In the rows, 128 means zero.
One turn moves each row of this set onto another row. After a few examples, where does it send each row asked below?
J_803: [141 163 156 163 120 140 133 116 109 112 148 144  91 106 106 131 132 119]
J_180: [141 137 174 157 117 123 152 141 114 151 116 125 111 131 112  89 140 109]
J_659: [137 152 145 155 117 130 142 137 135 136 129 156 115 135 105  80 136  98]
J_400: [140 145 173 149 109 133 135 109  93 133 126 129  90 116 115 136 125 125]
J_779: [ 84 128 128 133 156 138 116 122 145 132 132  97 153 114 115 146 131 147]
J_817: [112 144 181 128 132 104 120 120 107 102 137 109 137 130  86  99 145 102]
J_214: [ 84 128 128 133 157 138 116 121 145 130 133  98 153 116 114 147 130 146]
J_654: [106 126 120 146 170 154 130 137 150 137 119 117 135 137 133 149 130 135]
J_179: [109 126 124 150 173 154 132 140 147 138 121 110 133 133 134 151 134 138]
J_316: [136 163 143 152 111 142 127 107 116 115 144 157  94 116 108 128 124 114]
J_506: [142 154 170 161 117 137 138 117  98 122 140 130  90 107 110 135 133 126]
J_945: [107 124 127 148 170 152 133 138 145 141 117 107 133 135 134 153 132 139]
J_565: [136 145 161 140 100 135 129 100  99 135 120 143  93 127 117 134 117 119]
J_814: [ 81 127 129 132 155 137 116 121 145 131 131  97 152 115 115 146 130 147]
J_589: [111 149 170 125 131 106 115 117 116  97 141 122 140 132  84  97 143  98]
J_822: [ 83 126 128 131 154 137 115 120 144 131 131  97 152 117 115 146 130 147]
J_978: [ 84 127 128 132 155 139 115 120 145 132 131  98 152 115 114 145 130 147]
J_775: [141 154 154 165 126 130 149 145 130 134 136 144 112 124 103  84 146 103]
J_993: [134 153 146 141 103 139 124 100 111 125 130 157  95 126 112 130 116 114]
J_776: [136 142 149 145 109 126 141 130 129 148 115 152 115 143 110  83 129  99]
J_44: [111 141 176 120 126 102 115 113 109 106 130 117 140 138  88  98 138  98]
J_746: [112 148 176 130 134 104 117 120 111  97 142 114 138 130  85  98 147  99]
J_593: [110 145 171 120 127 105 114 114 114 103 134 121 141 138  88  96 138  95]
J_887: [106 122 125 144 169 152 132 137 145 143 116 110 134 137 135 153 129 137]
J_668: [105 124 121 144 168 153 130 135 147 141 116 115 135 139 134 152 129 135]
J_640: [136 135 164 146 108 124 147 133 119 156 109 136 112 142 113  87 131 104]
J_222: [112 140 180 122 127 102 117 117 106 105 132 110 138 135  88  99 140 101]
J_558: [ 83 129 127 132 154 138 115 122 145 132 132  99 152 114 114 146 130 146]
J_211: [143 147 168 167 125 126 154 147 119 142 129 129 111 122 107  87 147 109]
J_113: [107 128 121 148 171 154 132 138 149 136 121 114 134 133 133 150 131 136]

J_978 turns into J_558
J_589 turns into J_746
J_400 turns into J_565
And these:
J_945 turns into J_887
J_776 turns into J_659

One turn moves each row of this set onto another row. After a few examples, where does it send each row asked below?
J_617: [ 85 154 112 136 154 137 113 172 124 139 135 127 102  89 161 116]
J_313: [ 90 147 162 123 176 140 130 170 119 127 123 120 120 113 165 114]
J_412: [ 91 154 139 120 181 149 141 173 113 134 132 134 133  92 148 115]
J_161: [ 89 105 113 136 171 173 155 178 109 141 141 112 110 139 121 135]
J_721: [ 90 133  90 153 161 163 176 165 105 109 147 114  76 117 146 142]
J_279: [100  94 107 149 166 188 150 177 107 151 139 112  99 117 134 125]
J_499: [ 97  93 148 155 147 172 138 177 104 127 182 124 122  94 145 149]
J_189: [ 89 159 122 127 149 139 116 170 134 142 133 122 103 106 155 111]
J_789: [108 127 133 142 158 146 181 135 109 111 153 144 129  73 167 152]
J_359: [102  89 133 130 148 175 135 165 104 113 173 121 135  95 142 138]
J_688: [ 99 150 146 144 173 160 141 180 115 157 137 136 117  74 160 113]
J_26: [133 106 113 128 139 141 162 164 136 143 146  90  89  87 176 152]
J_162: [ 96 135 111 152 145 166 174 161 118 119 144 100  63 138 154 133]
J_54: [114 105 119 133 156 115 157 171 127 121 146  94  93  98 178 172]
J_235: [ 99  96 167 146 137 170 139 175 117 131 179 114 120 123 144 146]
J_818: [ 79 156 125 149 155 132 118 179 125 144 141 132  96  94 160 125]
J_541: [104  93 151 122 138 173 134 162 117 117 169 110 133 123 141 133]
J_722: [119 118 162 157 150 150 185 144 124 141 159 134  95  81 171 161]
J_962: [108 132 164 165 148 150 188 147 117 135 164 143 111  86 168 157]
J_546: [ 82 162 133 142 148 134 120 178 133 151 141 125  97 111 155 123]
J_389: [119 125 144 115 144 148 174 123 122 104 140 127 129 105 169 136]
J_533: [106 126 118 127 158 117 176 178 133 137 158 102 108 110 150 180]
J_629: [ 97 143 171 146 166 152 130 178 119 148 130 122 103  96 176 112]
J_908: [ 96  86 124 162 166 174 138 179 103 139 136 106  88 124 154 132]
J_653: [ 96 131  96 140 154 163 172 157 112 104 139 104  74 132 152 132]
J_899: [ 92 138 106 164 151 167 179 168 110 126 153 111  65 123 148 142]
J_605: [119 122 127 132 160 150 186 136 116 126 155 143 119  68 157 157]
J_452: [ 83  95 130 150 174 160 142 180 104 128 138 108  97 146 140 141]
J_719: [126 126 112 123 142 142 178 173 142 159 157  98 103  99 147 161]
J_947: [117 122 142 107 155 141 181 123 127 109 142 128 123 106 155 151]
J_858: [117 120 174 131 145 139 179 133 133 125 145 120  99 118 171 155]
J_265: [116 132 176 137 132 148 183 133 132 131 149 125 111 118 170 142]

J_499 turns into J_359
J_265 turns into J_962
J_719 turns into J_533
And these:
J_721 turns into J_653
J_412 turns into J_313
J_161 turns into J_452
J_189 turns into J_546
J_605 turns into J_947

